In the rows, zero is written as 128.
A single turn carries every row of the set below to another of its rows. Some are shown first; where does it send the rows asked next?
Zusa: [136 103 102 124 111 145  94 139  84 132 129 136 110 111 153 133 140 134
 151 127 134 127 122 149 175 147 118 119 140 108 122 136]
dugod: [129 147 112 148 117 149 121 157 121 116 125 120 115 175 146 127 122 141
  96 112 135 140 127 119 125 119 164 133 126 129 115 140]
Zome: [158 131  79 108 122 119 112 155 124 159 134 130 116  85 143 138 139 131
 143 131 115 137 117 151 129 155 128 140 131 102 150 151]
vuf: [104 180 115 133 122 109 129 162 130 133 123 108 142 167 144 121 152 135
 103 141 123 129 122 111 120 127 134 128 123  94 155 154]
lugek: [171 112  80 115 118 138 118 143 104 163 129 137 110  99 143 123 121 142
 144 127 128 141 127 138 120 152 142 134 146 114 134 142]
Gimi: [109 140 110 134  86 144 111 168 108 123 123 102 157 175 132 129 147 152
 114 115 134 107 130 129 116 154 105 126 133 138 124 146]
ragag: [118 125  89 121 159 133 150 140 136 109 126 121 124 111 137 153 148 154
 140 112 125 122 127 126 111 119 121 138 144 112 152 119]
bef: [131 135 112 143 103 121 118 150  88 145 135  99 134 170 155 125 151 180
 132 121 148 106 109 138  99 132 134 121 148 147 131 153]
Fizev: [122 114  95 118 143 117 116 147 118 127 134 136 129 101 158 125 135 117
 134 145 119 133 136 103 167 151 108 129 132 100 148 130]
rafi: [153 132  93 117 138 106  95 164 110 169 137 132 114  94 144 128 146 128
 146 128 114 141 120 141 114 147 138 131 135  99 159 137]
pog: [132 114 117 111 122 159 119 130 133 123 125 124 115 133 139 137 174 143
 122  96 103 146 122 143 147 126 100 124 132 125 143 123]
dez: [122 123 105 129  91 133 108 176 103 122 133 105 167 170 128 135 142 157
 100 124 133 104 131 126 130 156 128 123 133 144 134 139]
dofa: [112 164 105 123 129 107 132 178 125 128 133 115 150 165 137 133 143 140
  94 142 122 121 124 109 128 126 158 129 123 104 152 149]
guk: [ 98 142 105 139  97 144 106 158  94 121 125  98 145 174 137 131 139 153
 117 117 128 112 129 120 109 152  96 125 132 139 126 139]
Vari: [132 165 132 141 112  92 120 146 115 149 125  98 127 157 170 129 166 159
 126 140 139 135 102 147 117 126 135 128 137 117 156 162]
Ker: [128 121 111 140 140 114 105 127 101 133 126 136  99 100 163 136 128 126
 152 137 138 145 133 132 158 130 136 123 136  95 144 137]
Dovir: [132 173 127 136 121  90 119 143  97 142 125  96 129 153 170 123 168 155
 126 148 138 142  98 141 119 126 123 123 141 108 153 153]
boru: [119 107  88 118 136 127 108 137  74 149 145 140 106 122 148 128 135 143
 149 135 127 111 126 118 155 124 145 107 137  99 137 141]
Kunev: [113 173 108 144 111 131 116 174 133 111 116  99 156 140 139 138 158 129
 117 125 145 126 112 155 120 140 103 144 116 116 123 140]
petiz: [101 117 111 112 146 107 116 156 109 131 131 143 118 101 159 146 144 122
 161 119 130 133 142 131 137 136 116 129 136 117 123 137]
danof: [142 170  84 143 122 118 131 140 114 121 131  86 140 127 161 130 157 153
 121 154 153 124  87 152 130 127 105 138 120 117 135 149]
Rabe: [109 104 113  99 121 127 104 147 100 146 139 145 111 129 155 130 147 128
 139 122 103 129 137 116 166 145 113 115 134 116 133 145]
Koza: [148 154  80 149 136 117 128 170 124 118 137  98 152 127 151 137 149 150
 110 150 156 113  95 150 130 123 143 144 118 127 139 134]
vomif: [138 126 113 118 123 165 122 128  99 132 103 134 105 142 137 138 164 154
 139 112 123 145 114 161 143 112 142 121 150  99 135 121]
ligi: [164 141  99 161 101 154 123 133 114 127 128  97 123 163 163 107 131 164
 104 140 144 127  97 124 136 139 129 133 138 128 134 145]
bipa: [154 165  86 154 123 123 130 153 123 121 131  88 149 129 157 123 155 153
 117 153 157 114  85 148 127 132 119 142 126 116 139 143]
Dop: [121 127 109 147 146 136 113 134 102 125 105 121 116 120 136 155 152 158
 156 119 140 131 124 156 113 117 136 128 147 103 165 106]
fedug: [131 117 132 121 131 122 120 142 134 117 110 118 133 129 144 140 160 148
 130 118 107 144 132 124 137 154 101 128 160 107 178 116]
giv: [120 109  82 115 149 147 109 159  96 124 142 145 115 111 148 121 139 119
 141 120 122 119 123 118 153 132 120 126 131 112 107 122]
Vesas: [137 130 115 142 117 112 114 165  90 139 135 108 133 163 155 137 147 174
 126 122 155 115 113 148 105 123 160 125 143 152 127 142]
Kibit: [122 108  90 118 130 106 114 145  88 132 132 129 136  93 148 144 137 140
 160 148 144 109 132 136 155 150 120 119 143 101 146 140]
Sava: [132 138 113 144 110 117 111 142  76 139 138  94 122 169 162 120 149 178
 132 125 143 117 103 130 103 134 119 118 150 143 133 146]
toso: [169 129  99 150  99 139 121 142 120 127 131 100 135 157 158 121 129 161
  92 148 140 128 106 129 156 143 144 133 133 137 146 145]
zepur: [115 160 100 140 114 158 131 145 108 113 119 112 116 179 147 117 118 144
 106 126 125 134 122 100 119 136 127 131 139 114 115 143]
gunu: [119 159 104 151 116 156 126 151 119 119 124 114 120 180 144 111 126 141
 100 119 130 130 124 101 114 124 141 131 129 115 121 141]
fogus: [130 109  83 115 122 155 117 130  89 143 127 117 141 137 119 134 169 167
 128 131 118 106 117 137 145 122 123 108 133 105 170 116]
vupe: [129 117  94  96 152 142 141 154 106 126 134 132 137 142 129 120 173 154
 125 113 108 117 117 113 124 119 125 115 154 104 143 111]
pef: [158 144  91 148 104 148 132 124 105 122 132  93 116 158 165 114 129 169
 112 141 141 126  92 124 135 139 118 131 143 130 124 151]
zirom: [138 154 140 133 109  90 114 160 122 142 123 106 134 158 167 140 160 152
 113 142 131 144 110 149 139 136 149 132 136 125 160 157]
noluf: [140 139  98 108 124 122  96 170 115 150 131 140 118 106 123 126 139 111
 131 113 106 146 136 127 123 153 133 125 135  80 145 137]
vevit: [159 105  89 121 116 124  94 142  95 176 139 131 117 105 141 123 132 146
 144 124 122 135 135 134 113 153 134 122 137 124 155 137]
sil: [139 111  89 116 104 141  92 147 103 156 138 138 118 110 118 131 125 129
 135 100 120 136 153 130 113 150 127 119 125 115 135 139]
Gatin: [131 133  79 104 119 127 103 165 121 148 141 133 123  93 116 141 137 117
 136 109 111 130 137 139 122 150 123 129 118  95 140 146]
mivuk: [135 121  98 120 117 140 138 120 118 126 103 115 135 124 133 152 143 164
 135 148 121 124 124 138 154 145 126 127 153  90 184 132]
Nagi: [ 99 187 111 128 125 115 131 159 112 124 114 108 141 165 146 123 147 131
 110 147 123 139 120 112 120 131 124 129 129  89 143 148]
gadig: [ 96 177 101 140 114 131 113 161 119 112 117  95 152 141 140 141 155 129
 119 132 136 130 119 147 121 138  91 139 109 117 129 140]
romi: [152 118  85 109 112 144 108 154 101 150 131 144 120 115 120 117 118 127
 129 114 118 141 146 116 120 155 141 120 144  95 131 136]
fakaz: [121 157 119 144 108 129 104 181 134 107 118 106 150 145 139 149 152 126
 105 118 140 137 120 159 137 140 122 145 113 130 124 136]

mivuk turns into fedug
Kunev turns into gunu
zepur turns into Sava
Where do these go?
petiz turns into giv
rafi turns into Gatin
fakaz turns into dugod

A single turn carries every row of the set below to another of its rows. Some are shown first; where does it send the rows asked next?
sakuv: [104 135 143 120 168 121 133 116 106 107  91 139 122 158 128 105 153 137]
Fide: [ 92 144 129 114 164 126 135 115 190 112 116 126 132 128 152 122 114 128]
nem: [ 86 125 151 102 117 131 149 128 127 118 113 129  99 138 120 128 116 119]
tos: [103 132  85 121 153 135 132  87  93 110 116 131 134 121 122 114 106 132]
sapi: [ 97 123  71 138 164 124 133 103 169 123 116 127 114 163 131 117 112 125]
Tanem: [ 87 124 152 101 119 133 148 131 128 117 114 128 100 135 120 130 115 118]
Kital: [ 89 146 123 118 143 119 139  94 188 125 106 140 108 150 146 100 129 134]
Zamo: [111 142 127 141 144 134 125 112 185 107 120 135 113 156 114  94 116 135]
tuki: [ 90 142 124 102 149 146 135 106  92 116 112 130 119 126  92 121 130 127]
tiror: [104 126  87 114 156 140 121  94 100 110 116 122 141 108 128 120 111 129]
mamuf: [104 138  72  91 148 137 121 114 138 131  85 125 110 135 159 105 109 129]
maz: [ 97 124  72 139 168 124 134 107 167 120 119 126 118 160 130 122 106 124]
Danor: [112 139 130 135 149 139 119 121 190 105 121 127 121 145 119 102 116 132]
fer: [104 128 144 114 167 127 124 120 115 111  89 132 126 148 134 109 162 136]
bezep: [ 87 125 152 102 119 131 148 130 127 117 113 128 101 137 120 129 114 119]
ginok: [102 131  83 121 142 132 131  77  95 118 110 136 124 130 120 103 116 134]
Bos: [105 134 145 117 177 125 130 126 107 103  95 132 132 147 131 114 149 134]
Doru: [ 90 136 122  99 138 147 128  98 100 126 105 130 112 127  95 114 147 127]
zage: [113 142 130 138 155 138 123 123 185 100 124 128 124 146 117 104 109 132]
zuzo: [103 118  86 109 138 142 112  82 112 124 105 124 129 112 132 107 136 131]
zim: [ 91 134 126  96 147 152 124 109 103 120 110 123 123 115  99 125 141 125]
mozes: [ 98 119  73 134 168 129 128 111 174 122 118 121 121 152 135 125 113 122]
Nutap: [104 145  74  94 161 136 129 121 129 121  92 124 118 134 156 115  91 128]
Bolof: [ 89 156 122 126 149 112 152  93 176 117 112 147 108 160 139 101 112 135]
teg: [ 91 140 127 112 150 125 131 105 196 121 109 130 120 134 153 111 130 129]
Nis: [111 146 129 141 154 135 128 120 180  99 125 132 121 152 113 102 105 133]
gebom: [ 91 133 124  96 140 150 123 104 105 125 105 125 117 119  98 119 148 126]
zimuk: [ 90 161 124 128 163 113 156 105 169 107 119 143 120 153 137 112  96 133]
bateg: [104 148  71  99 150 130 134 110 126 127  88 133 106 148 151 102  96 132]
Lenu: [ 87 124 151 101 117 132 147 129 129 119 113 127  99 135 121 128 118 119]
Bezuf: [ 88 124 151 100 118 132 147 130 129 118 113 127 100 134 121 129 117 119]
vora: [ 97 121  73 136 171 126 132 111 171 119 119 122 122 155 133 125 106 123]
munod: [ 90 140 122 102 142 144 134 100  94 121 108 133 112 131  92 116 137 129]
zate: [ 91 154 127 121 170 121 147 116 177 104 122 133 132 138 144 124  97 129]
Deba: [102 124  82 116 134 136 121  75 104 125 105 132 121 125 126  99 131 133]
Raf: [105 130 145 115 173 128 125 126 114 106  92 130 131 144 134 114 157 134]
Kog: [104 131 143 117 165 123 128 116 111 111  89 137 121 155 131 104 161 137]
Goki: [104 118  88 109 149 144 113  92 110 117 110 119 139 104 133 117 126 129]
mag: [ 91 138 125 100 152 149 130 110  96 116 113 126 124 119  95 127 132 126]
Vizom: [105 136 144 120 175 122 134 122 103 103  95 136 127 154 127 111 147 136]
Zav: [104 150  73  99 158 132 134 116 123 120  93 130 113 142 151 109  88 130]
dumid: [111 139 129 137 145 137 120 115 190 108 118 130 116 150 117  96 121 134]
madi: [104 143  71  94 146 133 127 109 133 131  85 131 104 144 155 101 106 131]
gug: [ 97 120  72 136 161 125 129 103 173 127 114 125 113 160 132 117 117 124]
muri: [105 140  74  90 157 139 122 120 136 125  89 121 117 130 159 113 102 128]
Ziru: [111 146 128 142 148 133 128 115 180 103 123 136 115 157 112  97 108 135]
zepop: [ 97 117  73 133 163 127 127 107 176 126 116 122 118 154 135 121 118 123]
lukik: [ 87 125 151 102 117 132 148 128 129 117 113 128  99 137 120 128 117 119]

dumid turns into Danor
zuzo turns into Goki
Doru turns into gebom
Where do these go?
fer turns into Raf
Zav turns into bateg
zate turns into zimuk
gug turns into zepop

